In the data rows, the value 128 means zero.
Some points, each followed by its number:
array([085, 105, 166, 132, 138, 114, 104, 104, 109, 124]) 0
array([104, 143, 166, 118, 114, 147, 151, 142, 099, 100]) 1
array([104, 091, 152, 108, 147, 157, 161, 147, 095, 091]) 2
array([099, 157, 128, 123, 095, 095, 142, 114, 137, 143]) 3
array([104, 162, 175, 123, 109, 090, 118, 128, 085, 129]) 4
array([165, 148, 128, 113, 128, 147, 156, 133, 147, 091]) 5
array([085, 110, 142, 194, 119, 109, 128, 147, 151, 081]) 6
array([104, 096, 118, 142, 138, 157, 170, 123, 161, 133]) 7
array([132, 148, 118, 113, 138, 090, 128, 118, 123, 157]) 8
array([156, 091, 090, 127, 147, 152, 114, 147, 137, 086]) 9
array([165, 157, 109, 123, 142, 138, 175, 104, 142, 072]) 10
array([085, 157, 156, 137, 142, 157, 109, 128, 118, 157]) 11
array([094, 167, 175, 127, 104, 090, 123, 123, 099, 133]) 12
Which two points above are nearest to each new point? Their numbers follow each, nearest first.
array([118, 082, 170, 151, 142, 161, 104, 147, 118, 138]) 0 11
array([113, 115, 161, 170, 123, 157, 170, 152, 123, 143]) 7 1
array([108, 091, 156, 118, 147, 138, 109, 152, 118, 143]) 0 11
array([118, 143, 118, 113, 142, 100, 104, 137, 137, 162]) 8 3
array([113, 148, 095, 118, 138, 157, 137, 104, 142, 110]) 5 7
array([132, 072, 090, 142, 147, 157, 137, 114, 156, 157]) 7 9
array([085, 162, 137, 142, 090, 076, 137, 118, 132, 110]) 3 12
array([142, 143, 104, 127, 147, 161, 156, 142, 161, 152]) 7 5
array([179, 124, 085, 108, 133, 100, 109, 128, 156, 147]) 8 9
array([118, 138, 142, 127, 123, 076, 137, 114, 118, 152]) 8 3
array([118, 105, 109, 108, 142, 161, 118, 147, 156, 086]) 9 5
array([118, 096, 166, 108, 152, 143, 109, 147, 109, 143]) 0 2
array([094, 115, 170, 146, 138, 157, 133, 152, 113, 143]) 11 1
array([151, 148, 100, 104, 147, 109, 104, 147, 151, 152]) 8 5
array([156, 157, 166, 132, 119, 100, 114, 085, 071, 072]) 4 12
array([137, 138, 123, 108, 142, 147, 109, 142, 132, 133]) 8 5
array([085, 138, 147, 142, 142, 157, 170, 147, 132, 138]) 7 11
array([170, 148, 090, 113, 086, 138, 147, 100, 142, 166]) 8 3
array([170, 157, 090, 118, 138, 124, 109, 147, 151, 138]) 8 5
array([170, 115, 085, 104, 138, 095, 114, 142, 151, 157]) 8 9
